In the rows, zero is written as 128.
The rows below fall into families. The same turns and mirrors carry the whole set onto itself and the rows of a family onto each other. For each named row, which other rows are in its family? Write them in the order they are listed.
These 32 rows form 4 families of 8 rows each.
z241: [131 123 113 126 139 139 114 106 126 117 104  93 152 119 117  88 117  96
 130 141 131 138 109 114 161  97 147  97]
z927: [138 113 125 106 107 152 173 102 128 147 110 149 133 131 162 134 123 113
 102 116 144 123 147 131 126 130 157  85]
z905: [144 127 130 143 103 155 133  82 142 143  93 121  90 128 135 169 131 130
 126 138 166 123 132 103 151 140 146 117]
z121: [125  97 138 165  96 151 132 113 133 129 133 117 111 137 139 130 137 110
 125 120 160 113 129 106 129 110 158 109]
z459: [141 155 107 122 132 145 115 110 138 121  84 103 134 108 114 111 113 140
 137 157 135 159 115 108 169 120 137 137]
z718: [152 149 128 125 109 133 151  84 114 115  74 132 160 124 125 110 108 135
 115 148 126 119  82 127 147 127 181  99]
z378: [138 148 128 141 101 154 122 116 122  95  85 135 146  93 110 113 114 151
 130 133 103  97 120 132 162  98 166 111]
z749: [126 114 124 112  90 174 157 127 135 125  96 143 115 111 161 166 122 142
 122 112 118 124 150 118 138 112 142 124]
z199: [141 111 128 112 113 149 177  95 127 146 103 152 130 139 161 140 119 114
 107 129 140 130 149 134 121 133 157  95]
z365: [146 148 128 117 119 133 154  84  98 126  75 128 155 115 122 104 107 141
 125 147 126 127  92 123 159 122 182 107]
z536: [128 151 132 136 116 157 128 125 114  98  88 133 152  92 111 106 106 148
 139 128 104 107 114 121 159 101 164 106]
z639: [137  93 132 159 103 157 132 114 135 124 139 122  96 132 148 131 135 109
 126 119 147 111 131 113 128 115 145 110]
z310: [133 118 121 126 139 137 115 111 134 109 103  96 148 127 113  90 116 101
 131 137 117 145 107 114 152  88 153 104]
z860: [119 119 129 111  85 170 150 127 140 127  92 144 129 114 149 157 123 133
 120 114 112 120 163 110 130 108 142 129]
z551: [152 153 100 116 124 147 115 103 139 125  80 105 126 116 113 105 115 144
 126 163 137 158 125 117 157 115 131 132]
z183: [126  96 131 148 101 157 130 113 128 115 139 124  96 132 146 134 137 108
 121 117 150 115 131  98 127 115 157 111]
z596: [136 121 127 117  87 167 160 127 138 125 101 152 118 108 158 157 129 136
 116 117 112 122 156 119 134 113 141 132]
z380: [159 114 128 134 103 152 136  84 140 146 103 127  84 127 148 160 130 123
 118 139 162 126 131 105 151 142 147 127]
z181: [141 151 132 136 113 160 130 120 126  93  85 132 149  97 105 119 108 146
 145 131 103 113 118 124 171  95 165 107]
z242: [133 116 110 121 136 136 117 106 131 120  98  89 146 125 117  87 116 102
 135 137 116 136  98 117 154 100 149 101]
z57: [137 116 113 126 126 142 116 107 134 113 100  86 148 126 126  90 120 100
 120 145 123 137 110 121 155  83 139 100]
z445: [151 115 125 142 111 149 135  94 149 143  95 134  81 126 140 166 130 131
 121 138 158 126 140 114 152 145 152 125]
z594: [148 120 130 137 112 145 132  84 148 146 108 124  89 123 150 167 130 128
 116 133 159 127 134 114 151 148 153 121]
z654: [137 156 134 139 116 152 136 117 121  98  95 122 150  94 112 111 114 146
 144 130  95 107 117 127 164  96 162 103]
z851: [135  88 132 155 104 153 140 116 137 119 130 127 100 140 143 134 137  99
 122 121 148 115 128 102 128 113 160 105]
z355: [121 119 126 108 112 145 170  99 130 145  92 147 139 141 163 136 118 113
 101 124 140 120 146 134 125 134 146  91]
z331: [128 109 130 120  95 173 157 126 134 117  98 146 114 114 156 163 122 131
 123 120 112 121 164 120 138 103 145 125]
z256: [135 108 123 109 110 148 171  94 121 144 100 153 128 131 164 139 126 108
 103 118 132 118 139 137 123 129 149  91]
z591: [145 156 110 117 141 139 117 104 139 117  76 114 125 117 111 107 112 139
 127 161 136 157 123 114 174 120 140 130]
z701: [148 142 129 123 124 134 153  91 108 121  76 136 162 124 119 102 101 135
 127 144 133 132  90 132 158 121 184  98]
z901: [148 153 135 118 123 133 150  90 113 126  71 130 165 112 124 111 101 135
 120 142 126 125  89 120 161 127 179  99]
z58: [146 157 104 117 129 141 120 113 142 120  84 107 126 111 112  98 118 140
 132 158 133 147 124 107 179 121 137 134]

The rest of the family of z718: z905, z121, z378, z860, z551, z57, z355
The rest of the family of z596: z241, z459, z536, z639, z380, z256, z901

The rows below fall into families. The same turns and mirrors carry the whole set onto itself and the rows of a family onto each other. For each named row, which other rows are in its family? Write them in the order they are listed.
These 32 rows form 4 families of 8 rows each.
z302: [133 167 118 142 109 133 145 101 118 142 160 137 135]
z974: [138 162 149 121 134 146 140  95 118 136 120 134  98]
z625: [114 153 121 128 116 117 132 133 113 140 122 167 154]
z399: [138 108 136 126 155 116 158 118 122 134 112 110 102]
z314: [137 123 150 128 124 127 170 111 151 118 136 115 111]
z215: [138 113 152 134 126 112 168 126 127 136 117  93 120]
z767: [132 112 143 142 119 104 144 146 139 138 134 157 147]
z464: [110 132 113 115 116 122 124 111  94 141 131 147 152]
z366: [147 127 162 142 114 120 145 145 126 110 132 116  96]
z784: [139 112 135 136 102 105 151 143 118 145 153 155 109]
z60: [129 162 109 121 127 131 121 108 112 140 154 152 120]
z977: [136 120 153 151 124 132 132 155 139 122 108 117 111]
z500: [133 141 138 123 147 149 112 106 115 129 119 107 108]
z728: [137 108 107 134 137  94 136 122 123 150 151 139 126]
z744: [110 142 101 138 107 132 124 144 118 142 128 154 140]
z831: [142 137 118 135 131  86 163 113 127 135 147 150 111]
z534: [136  97 140 138 115  97 143 128 111 150 142 139 146]
z141: [119 149 140 122 128 137 118 112 101 107 112 108 137]
z201: [134 134 123 132 105  95 176 128 125 147 153 138 132]
z156: [121 163 146 132 127 147 116 129 124 113 110 135 142]
z159: [130 110 127 147 113 104 149 158 128 148 119 150 125]
z715: [118 159 108 129 111 129 144 110  94 153 133 119 146]
z925: [131 167 155 122 116 149 152 111 117 126 120 107 114]
z298: [118 161 131 138 120 147 120 141 112 124  97 126 119]
z662: [146 113 166 142 135 107 131 128 115 117 117 106 124]
z144: [139 131 174 141 132 118 139 143 134 120 102 131 126]
z902: [150 116 152 126 142 115 145 124 146 122 138 126  95]
z25: [132 152 103 139 139 123 133 109  88 158 136 133 126]
z234: [112 147 108 116  95 134 139 128 105 135 146 157 123]
z430: [133 115 104 147 129 105 162 123 123 140 152 114 139]
z884: [122 162 135 120 115 144 127 127 109 102 121 123 101]
z42: [127 139 136 133 132 165 140 106 112 141 126  97 126]

The rest of the family of z366: z464, z784, z534, z141, z662, z234, z884
The rest of the family of z201: z215, z60, z500, z728, z715, z925, z902

